The rows of M fall into 3 groups, and each row is roughly a mix of its group's hidden directions.
M (102 x 10):
[[-25 -18   0   5   2  12  -4   4  -3  20]
 [-11   8   2   9  30  -4  -2 -14  12   2]
 [  1   4   3 -15 -19 -12 -12  22 -12  -5]
 [  6   0 -21 -10 -22  17   7  11   4  -1]
 [  8  10 -15 -11 -23  15   2  16  -3   3]
 [ -2 -11  -5  -9 -12   2   1  33   7   9]
 [ 12 -14 -12   5 -23   6   9  17   8   6]
 [ -7  -8  11   4  17  -2   7 -29   1 -11]
 [ 10  -3  -7 -15 -27  11  11   4 -14   3]
 [  1  18  10 -11   5 -16  -9 -12  18 -15]
 [ 10 -13  -7 -19 -11   3   1  21   5 -18]
 [ 10 -14 -17  -9 -20  11  11  10  10  -6]
 [-17  18   3  -3  10  -6 -24 -10  -4   9]
 [ 18  -7  -9 -14 -11  11  15 -20  -7   4]
 [  4  19   7 -15  -1 -18 -11   2  17 -14]
 [-16  17 -11   7  -1  -7 -25 -12   0   5]
 [-18  -7   7 -10  14   6 -11  14  -1  23]
 [ -9   0   3  18  25  10   7 -18   6   2]
 [  4  -7   5   9 -17 -17  -8  27  -8  -2]
 [-12  23  -1 -13   0 -13 -15  15  -2  11]
 [-12  22   5  -9   6 -13 -18  14  -1  11]
 [  4   5   8 -18 -19  -5 -10  22 -11  -4]
 [ 20  -3   2   6   7 -29   4   3   1  13]
 [  6  -7 -11  -7 -16   3   6  28   9 -12]
 [-19  22   2  11   4 -10 -21  -4   6   3]
 [  7   7 -14  -7 -14   9 -12  15  -2  24]
 [  3  10  23  -9  14 -14  -5 -10 -14 -13]
 [  4 -16 -12   7 -18  19  13   8  12   6]
 [  5   4 -24 -15 -18   7  -3  18   6   3]
 [-17  18   1   2  12 -10 -25  -4   1   7]
 [-17  -1  -2   9  14  18 -12 -18  12  -5]
 [-17  14   9 -13  13  -8 -22 -11   4   6]
 [  5 -12 -13 -14 -14  10   8  17  13 -15]
 [ -8   7  20   4  24 -12  -5 -13   8  -7]
 [ 14 -23  -7  12 -16   6  19  -2  -1  -7]
 [ -9   7  16  16  19  -9  -5 -17  -5  12]
 [  4   3  -4 -19 -27  -4  -6  17 -11   0]
 [ -5   2  -9  -6  13  18   5 -22  20  -3]
 [ -6   0  18  19  14 -17   1  -9 -12 -12]
 [ -7   4  15   4  19 -16   1 -21  -5 -14]
 [-25  16  -9 -11   8  11  -2  -2  13 -12]
 [  4  10  -3  16 -18   1  -1  25  -7  15]
 [ 15   1  -2 -23 -23  -1   6   8 -14   1]
 [ -4   6  21   7  19  -4  -8 -18  -9  14]
 [ 10 -21   4   0  -3   7  15  19 -20   1]
 [-22  -2  17 -14  11  -1 -15   8  -5  14]
 [-12   9 -14  -7   9  19   3 -18  18   4]
 [ 13  -8 -16 -17 -18  17   8 -10  -2  -2]
 [-20  19   0   0  20 -16 -11   4   6   0]
 [  7  -4  -9   7 -21   6   4  29   5   7]
 [  6  21   8 -10  15  -9  -9 -21   6  -7]
 [ 14  10   7 -10  -8  -7 -14  23 -10  13]
 [ 10 -22  -4  10  -2  15  14 -17   7 -11]
 [-20  18   9  -2   4  -8 -24  -7  -8   5]
 [ 14 -13  12   3  -9 -10  12  13 -17 -16]
 [ 15 -15  -5  11  -9  12  25  10   0  -2]
 [ 20  -4 -19   4 -10   1  15   0  19 -10]
 [ -3 -10 -10  22  13   7  11 -20  13   3]
 [ 11  -9  -5   5 -22   9   5  26   3   8]
 [  6  -6 -12 -10 -15   1   4  26   6 -17]
 [ 11 -18  -7   8  -6  17  20 -17   1  -5]
 [-12  -1  -9  15 -13 -12  -3  -2  25 -13]
 [  4 -18  -6  11 -17   9  17  20  -1   0]
 [ -1  31   8   2  -4  -6 -10 -17  -4  -9]
 [ 16  19  -8  17  -7  -1   9 -16   3 -15]
 [ 13 -10 -20  -4 -25  12   7   3  -5  -2]
 [ -8  20  20   1  14 -11 -11 -13  -4  -7]
 [  4  -2  -5 -11 -29  -5  -8  21  -7   2]
 [  6  22   9  -7  -5  -1 -14  17 -11  17]
 [ -7   1  21   5  24  -7  -7 -19  -6   2]
 [ -2   7  18  21  10  -6  -3 -14 -12  17]
 [ -1  -3  -4  -9 -23 -15  -3  10  16 -18]
 [ -1  -2  12  14  11   0  -6 -24 -14  17]
 [ 19   1 -19   9 -10   6  14 -17   6 -10]
 [ 19   9 -14  12   0  -3   8 -21   8 -15]
 [-10  17   7  -7   9 -21 -17  17   1   0]
 [-23   8   3   8  14 -10 -19  -6  14   5]
 [ -4   2   2   5  27   6  -2 -22  17   0]
 [ 15  -8 -15 -13 -20  13  -4  12  -2  13]
 [-24 -10   7  -7   4   2 -12  18   1  18]
 [-12  11   7  -3  25  -5 -18 -13  -2  10]
 [ -9   1  19  11  19 -13   8 -18   5 -10]
 [ 12  -9 -12  -4  -6  18  21 -18   8   2]
 [  0 -19 -14  11 -20  11  12  10 -12   3]
 [ -9 -20  -7  -1 -21   0   3  24   4   0]
 [  9  10 -13 -25 -11   4 -11  17   2   8]
 [ -4 -11  -6  20  15  11   7 -19  16  -2]
 [  7 -14  11  15 -10 -15  -3  20 -12 -10]
 [ 23   9  -7   7  -8  -6  11 -13  -1 -22]
 [-13  18   7  -7   6 -16 -19  18   0   3]
 [ 19  -5   3  13  -6  13  27   4  -7  -5]
 [  7   1 -12  -1 -18  15  -3  18   2  22]
 [-18  -1 -11  12  11  -2  11 -19  18  -4]
 [-18  24  -6  -4   1   1 -10   8   0  22]
 [-10  18  10  -8   8 -15 -20   7 -13   7]
 [ 13 -20 -12   0 -20  15   7 -10   8  -4]
 [ 12 -15  10  17  -3 -22   0  11 -15  -3]
 [ 12 -18  -5   6  -2  15  21 -17   2 -10]
 [ -5 -19   8  13  13 -13   9 -12   5 -19]
 [-21   4  16  12   6   5  -8   1 -21  12]
 [-10  14 -12  18  -6  -3  -5 -12  25  -2]
 [ -1  -9 -14  18 -18  11  10  16   9   7]]

Here is one row of each group, with its name. Which group are the others in?
[-12   6  18  -4  25 -10  -2 -12   5 -12]
<48>
[ -7   3 -17  -5 -13  26   1 -12   9  12]
<102>
[-20  16  -5  15  -8 -13 -21   1   1  -3]
<83>

[ -4  15  13  13  11 -12 -11  -9 -12  19]
<48>
[ 11 -24   5  18  -2  12  12  -8  -2 -13]
<102>
[  6  -6 -13 -19 -11   2  -4  25   3 -15]
<48>
[ 28  14  -8   0  -2  -3  12  -3  14 -15]
<83>
[-17  -1  14 -10  17   5 -13   4 -13  19]
<83>
[-28  -2   0  16   2  -9 -16   8   8   5]
<83>
[ -3 -22 -13  13 -14  10   9  17  -5   8]
<83>
[ -8  17   8  -9  20 -15  -8 -20  -4  -4]
<48>
[  6 -10 -20  -9 -10  10  -1 -17  21   0]
<102>
[  8  -1  -5 -15 -30  -1   2  17 -11   1]
<102>
[  9  14 -17 -16 -21   4   2  16  -2  -5]
<48>
